Here are some points:
{-14, -3, -14, 25, -15, -31, 53, -76, 21, 21, -19, -37}
{-88, -39, -51, 19, 59, -24, -13, -37, 11, 54, -3, 42}
{19, 6, 68, 49, -11, 46, 44, -2, -32, 4, -49, -2}
{-35, 112, -12, -66, 33, -35, 15, 5, -38, 16, 87, 82}
{14, 22, 55, 40, -8, 31, 43, -7, -31, -11, -35, -4}
{37, -5, 22, -44, -61, 8, 36, 19, -5, 38, 29, -16}
{63, 4, 4, -61, -50, 4, 10, 36, -11, 26, 50, 19}
{24, 1, 23, 17, 18, 30, -32, 34, -24, -44, -21, 0}
{39, -2, 1, -41, -26, 4, 2, 30, -11, 21, 33, 18}
{-32, -11, -49, -25, -21, -45, 22, -20, 41, 28, 30, 1}
{-2, 8, 1, 11, 38, 9, -31, 23, -18, -37, -9, -1}
{18, 6, 17, 11, 22, 22, -31, 33, -23, -43, -14, -1}
{46, -7, 41, 30, 6, 50, -42, 37, -31, -53, -34, 1}
{-52, -20, -53, 15, 36, -34, -25, -34, 23, -8, -3, -11}
{-28, 2, -19, 8, 40, -7, -24, 3, -9, -17, 1, 13}
{-19, 35, -52, -30, -52, -66, 24, -48, 64, 16, 50, -24}
{27, -6, -5, -51, -25, -5, 21, 27, 2, 47, 35, 28}
{26, -28, 41, 31, 18, 52, -31, 40, -25, -15, -43, 7}
{37, -1, 38, 28, -5, 37, -12, 15, -24, -36, -31, -6}
{-30, -11, -23, 5, 21, -12, -15, -5, 11, 15, 1, 5}
{43, -6, 40, 30, 8, 49, -41, 37, -30, -53, -34, 1}
{8, -11, -3, -20, -22, -8, 18, -4, 18, 19, 9, -7}
{-4, -39, -40, 17, -37, -32, -1, -47, 60, -12, -12, -68}
Here are 12 more points, each followed by its number:
{23, 26, 31, 24, 11, 17, 19, -5, -33, -13, -14, -5} 0
{-48, -20, -74, 1, -6, -59, -4, -60, 63, 16, 16, -25} 1
{-16, -9, 20, 26, 29, 20, 4, 10, -18, 8, -27, 11} 2
{34, -1, 14, -13, -5, 19, -18, 33, -19, -17, 4, 6} 3
{-2, 32, 17, 6, -33, -18, 79, -55, -2, 31, -1, -18} 4
{-12, 55, -9, -19, -16, -38, 60, -57, 0, 47, 36, 9} 5
{-19, -23, -31, -23, -54, -46, 51, -55, 63, 35, 15, -58} 6
{-42, 42, -41, -32, -21, -57, 32, -34, 39, 19, 48, 11} 7
{13, -6, 23, 17, 30, 30, -29, 38, -23, -28, -24, 3} 8
{-6, 16, -13, -20, 6, -13, -2, 9, -8, -11, 23, -2} 9
{-1, -16, -14, -10, -15, -14, 11, -17, 28, 12, 2, -12} 10
{12, 7, 13, 14, 30, 20, -33, 30, -22, -45, -15, -3} 11
Which three of these numbered points are nearest to each point below, looking only along the 5 directions in which the first points spread most? Their numbers follow each, nearest first.
{41, 3, 14, -71, -89, -8, 61, 10, 3, 58, 54, -25} > 4 5 10
{-20, -30, -41, -13, -50, -50, 40, -61, 71, 26, 9, -64} > 6 1 10
{-42, 20, -40, -4, 45, -30, -22, -9, -5, -26, 19, 12} > 9 10 11
{-31, 66, -36, -48, -46, -66, 49, -32, 47, 16, 65, 8} > 7 5 6
{-5, -9, -14, -41, -60, -33, 59, -30, 40, 45, 30, -38} > 6 10 4
{31, 40, 39, 27, 4, 16, 34, -12, -39, -17, -14, -11} > 0 2 3
{8, 5, 8, 4, 20, 13, -23, 26, -17, -34, -8, 1} > 11 8 3
{-15, -57, 23, 36, 28, 41, -18, 14, -10, 38, -47, 19} > 2 8 11
{-31, -41, -67, 20, -7, -47, -18, -51, 65, -7, -8, -51} > 1 10 6
{-3, -42, 24, 32, 25, 39, -23, 19, -14, 16, -41, 14} > 2 8 11
{-8, -29, -32, 7, -11, -23, -4, -35, 46, 1, -9, -28} > 10 1 6
{18, 17, 63, 42, -19, 34, 50, -10, -25, -11, -43, -18} > 0 2 4
{69, -15, 18, -37, -37, 26, -12, 42, -21, 23, 25, 18} > 3 9 8
{-61, -33, -64, 20, 35, -40, -26, -49, 35, 1, -8, -17} > 1 10 9
{-42, 2, -48, -35, -22, -43, 26, -10, 27, 33, 44, 25} > 7 10 5
